In the data rows, zero lies at 4.5, halfway between 4 and 5.
Here are some points:
[5 2 6 5 5 5 4 2 8 4 7 5 1 6 2]
[3 6 6 5 3 3 4 5 3 6 5 4 6 4 6]
[5 3 6 6 5 6 5 2 6 2 4 6 2 6 3]
[8 6 6 3 3 5 4 8 1 8 7 5 1 2 7]
[3 3 5 4 4 5 6 5 3 6 4 3 5 4 6]
[4 5 3 4 4 5 3 6 2 2 4 4 4 3 5]
[2 3 5 6 5 0 7 6 7 1 8 8 3 5 2]
[2 3 4 5 4 8 6 3 7 3 2 5 4 6 3]
[2 4 4 5 5 6 4 3 7 3 0 2 5 6 1]
[3 2 5 5 5 4 5 2 8 3 3 5 2 5 3]
[5 6 3 4 4 5 4 5 3 6 6 4 5 4 6]
[2 4 5 5 4 5 4 3 9 2 2 4 4 7 2]
[4 3 5 6 6 6 5 3 8 1 2 5 3 7 4]
[5 4 6 5 5 5 3 4 6 4 6 5 4 6 6]
[1 8 4 6 5 5 8 2 6 2 1 4 3 7 3]
[4 2 6 4 6 3 4 4 7 3 5 6 3 4 2]
[5 5 4 4 4 7 3 4 4 6 4 6 3 5 6]
[4 3 7 5 6 3 5 4 6 4 5 5 4 4 5]
[3 2 6 5 6 6 3 2 8 2 3 5 2 6 2]
16 more points follow, each with its number after it:
[5 7 5 3 4 6 2 7 1 7 5 3 6 3 8] 0
[6 6 3 3 3 7 2 7 1 7 4 2 6 3 8] 1
[5 5 7 2 3 3 4 5 3 9 7 3 9 4 5] 2
[5 3 3 6 4 4 7 8 5 3 6 6 4 5 5] 3
[5 5 4 2 3 4 3 4 2 8 5 2 6 4 5] 4
[8 6 4 3 4 5 4 7 1 6 6 6 5 2 7] 5
[2 3 1 5 6 5 5 2 9 0 1 3 5 8 1] 6
[8 4 5 7 4 4 4 6 4 3 8 7 3 4 6] 7
[4 4 6 2 5 4 2 3 5 8 2 3 6 4 4] 8
[5 7 2 5 3 3 5 9 3 4 7 5 6 4 5] 9
[5 6 4 4 3 5 5 5 1 5 7 4 7 2 7] 10
[2 2 5 6 7 4 5 2 9 0 3 6 2 8 0] 11
[8 4 4 5 3 6 5 8 2 6 7 8 5 1 7] 12
[3 2 4 6 5 4 5 7 8 0 4 7 3 6 3] 13
[1 1 5 5 6 6 4 2 9 0 2 4 2 6 0] 14
[3 5 3 3 3 4 4 4 4 7 4 3 6 4 1] 15
Which of these numbered points is nearest to each point below, looking only along the 4 directions in which the first points spread most? Its number follows each.
[7 8 3 4 2 5 5 5 1 8 5 3 5 4 7] > 0
[6 4 5 4 4 6 4 4 6 5 7 4 2 3 6] > 7
[3 3 4 4 5 3 6 4 5 4 1 3 7 5 2] > 15
[1 1 3 5 7 5 3 2 9 0 2 5 2 6 1] > 14
[5 7 4 2 4 7 2 3 0 7 5 2 6 3 7] > 1
[6 6 2 5 4 2 6 9 3 6 6 4 6 5 6] > 9
[3 6 6 2 6 5 4 4 3 8 4 3 5 4 5] > 4
[6 7 5 2 2 0 2 9 0 9 6 4 9 0 7] > 2
[3 3 7 6 4 4 6 5 8 2 4 5 4 7 2] > 13
[5 7 3 4 4 3 5 9 4 5 5 3 6 4 5] > 9
[5 3 8 5 4 3 5 3 7 2 4 7 6 5 1] > 13
[5 4 4 7 4 5 7 5 4 4 6 7 5 4 5] > 3
[4 6 6 3 6 4 3 4 4 9 5 4 6 3 6] > 4
[6 6 1 4 3 4 5 6 1 7 6 4 6 4 6] > 10
[4 2 7 6 5 3 6 5 7 3 4 6 3 5 2] > 13
[2 4 4 5 4 6 3 3 7 2 1 4 4 6 1] > 6
[2 3 6 6 6 6 4 2 7 1 2 5 2 6 1] > 14
[3 3 3 7 6 2 6 6 7 2 5 7 3 6 2] > 13
[6 3 4 5 5 4 6 4 5 5 8 7 4 4 5] > 7
[8 5 5 6 5 4 5 7 2 5 8 7 5 3 7] > 12
[7 5 7 7 5 5 6 4 3 4 5 5 2 5 6] > 7
[7 6 5 6 4 4 4 6 4 6 7 6 4 3 8] > 12
[4 2 6 6 5 3 4 4 8 2 5 7 4 4 1] > 13
[3 6 3 4 4 3 3 5 3 6 4 3 7 6 5] > 15
[3 4 9 4 7 6 1 2 6 4 2 3 3 4 3] > 8
[5 6 6 3 4 5 3 6 3 9 6 3 6 3 5] > 4
[4 2 7 5 6 6 3 1 7 1 3 5 2 6 3] > 14
[6 6 5 5 3 3 4 5 2 7 8 7 4 1 7] > 12
